The rows below fall into families. The same turns and mirrors carry the whole set onto itself and the rows of a family onto each other. For each named row, which other rows are in its family? Write them in the order they are listed.
These 35 rows form 7 families of 5 rows each.
j_420: -11 16 0 20 -57 7 15 19 -6 20 -1 11 -5
j_452: 20 -24 -4 -24 33 7 -4 -18 21 15 26 15 6
j_281: 16 -28 9 -4 21 19 -14 11 -16 -52 -2 4 1
j_737: 1 -14 32 36 -32 -28 32 1 26 -30 19 -13 2
j_393: -17 17 1 30 -50 10 9 9 -8 19 -8 20 -3
j_906: 14 -29 6 -4 18 11 -18 0 -21 -54 -9 -6 3
j_468: -30 19 -4 -25 6 2 16 -1 -4 25 -25 -26 -24
j_655: -23 18 -4 26 -52 12 14 4 -15 14 -10 12 -3
j_95: 19 -20 -10 -13 37 11 6 -17 12 13 21 28 13
j_278: -14 18 2 -36 10 -5 12 -13 5 26 -32 -18 -20
j_411: 5 -24 30 34 -22 -23 23 -4 26 -31 17 -34 -6
j_461: 22 -25 12 8 19 20 -1 -6 -21 -58 -8 -2 1
j_24: -3 -14 37 42 -20 -32 19 -6 26 -27 16 -18 -9
j_3: 7 -11 33 31 -30 -24 40 4 24 -29 14 -20 -12
j_405: -24 15 6 -26 15 -5 16 -11 12 33 -30 -12 -14
j_208: -21 11 0 -25 10 -3 20 -12 4 30 -36 -12 -17
j_735: 15 -19 17 9 12 12 -23 2 -14 -58 -5 -7 11
j_484: -20 13 -5 30 -52 13 3 3 -13 21 -1 11 -8
j_639: -2 -6 35 35 -30 -19 21 6 26 -32 18 -30 -2
j_246: 12 -29 7 -1 15 14 -8 5 -15 -61 8 -10 10
j_264: -14 21 -4 28 -51 7 3 13 -13 7 6 17 -7
j_142: 3 -10 30 30 -22 -22 30 -9 30 -37 24 -26 -9
j_387: -28 20 6 -17 15 5 18 -19 5 24 -29 -17 -29
j_70: -14 21 2 -23 9 0 19 -4 6 27 -36 -29 -23
j_584: 15 -21 -5 -12 38 9 6 -29 18 12 24 26 7
j_802: 10 -20 12 5 18 9 -14 -3 -15 -61 -4 -1 13
j_138: 22 -13 -7 -9 38 -7 -2 -18 15 19 22 28 10
j_377: -6 16 -6 24 -56 0 14 2 -24 12 -4 17 -5
j_787: 20 -23 -5 -10 30 10 0 -17 24 25 26 26 0
j_263: 3 -6 32 39 -24 -22 37 0 26 -35 12 -18 0
j_39: 10 -30 18 6 19 12 -12 -5 -10 -61 -10 -6 9
j_111: -21 6 -2 -28 10 10 13 -5 3 37 -27 -21 -20
j_946: -11 15 3 20 -65 7 4 8 -7 9 9 16 -7
j_390: 20 -10 -4 -15 32 8 -2 -20 26 27 26 16 10
j_621: 18 -19 -9 -10 40 12 9 -18 16 12 33 22 3

Same family as j_461: j_24, j_387, j_138, j_377
Same family as j_246: j_420, j_452, j_639, j_111
Same family as j_39: j_737, j_655, j_95, j_405
Same family as j_142: j_906, j_264, j_70, j_787
Same family as j_468: j_281, j_411, j_946, j_390
Same family as j_263: j_393, j_208, j_584, j_802

The rows below fall into families. The same turns and mirrors carry the whole set onto itself and the rows of a family onto each other. For each named row, which other rows are in its family? Write them in the order they are listed.
These 15 rows form 5 families of 3 rows each.
j_482: 19 22 51 -11 -2 -12 31 -9 -13 12 7 34 -4 15 -57 -55 -18
j_990: 21 -12 22 18 49 47 -10 -36 -6 -12 53 51 -28 1 -43 -2 -34
j_45: 14 12 26 33 37 50 -8 -39 -15 -20 64 44 -36 6 -38 -13 -41
j_192: 2 44 -35 -50 34 25 0 -15 -2 -4 43 25 -14 -7 -14 1 24
j_717: 13 31 -23 -55 19 25 -7 -15 -4 9 37 15 -7 4 -1 1 30
j_723: 11 -9 20 20 35 53 -4 -31 -7 -9 83 53 -31 -4 -41 -11 -27
j_338: 28 30 46 1 -4 -31 20 -13 -11 4 24 33 -23 13 -51 -64 -7
j_630: 19 48 37 -14 -15 -14 25 -11 -20 -3 8 28 -13 22 -52 -51 -10
j_957: 20 33 58 -11 -18 -19 15 -23 -25 6 13 28 -13 27 -36 -46 -9
j_433: 8 31 43 -14 -12 -24 33 -18 0 2 12 20 -20 25 -35 -57 -11
j_747: 5 -9 26 24 30 49 0 -45 2 -23 60 40 -40 18 -44 -5 -38
j_574: 15 26 -30 -49 40 15 -1 -4 8 7 28 17 -6 -11 -21 -12 29
j_560: 22 27 -40 -57 26 8 -2 -14 -6 10 27 40 -7 -3 -18 -9 21
j_936: 13 24 -44 -47 25 25 -3 -20 15 -5 29 13 -22 6 -7 -6 20
j_839: 17 -1 34 25 28 54 -22 -39 -14 -17 71 34 -31 12 -30 -1 -27

Same family as j_839: j_717, j_957
Same family as j_747: j_433, j_936
Same family as j_990: j_482, j_574
Same family as j_723: j_338, j_560

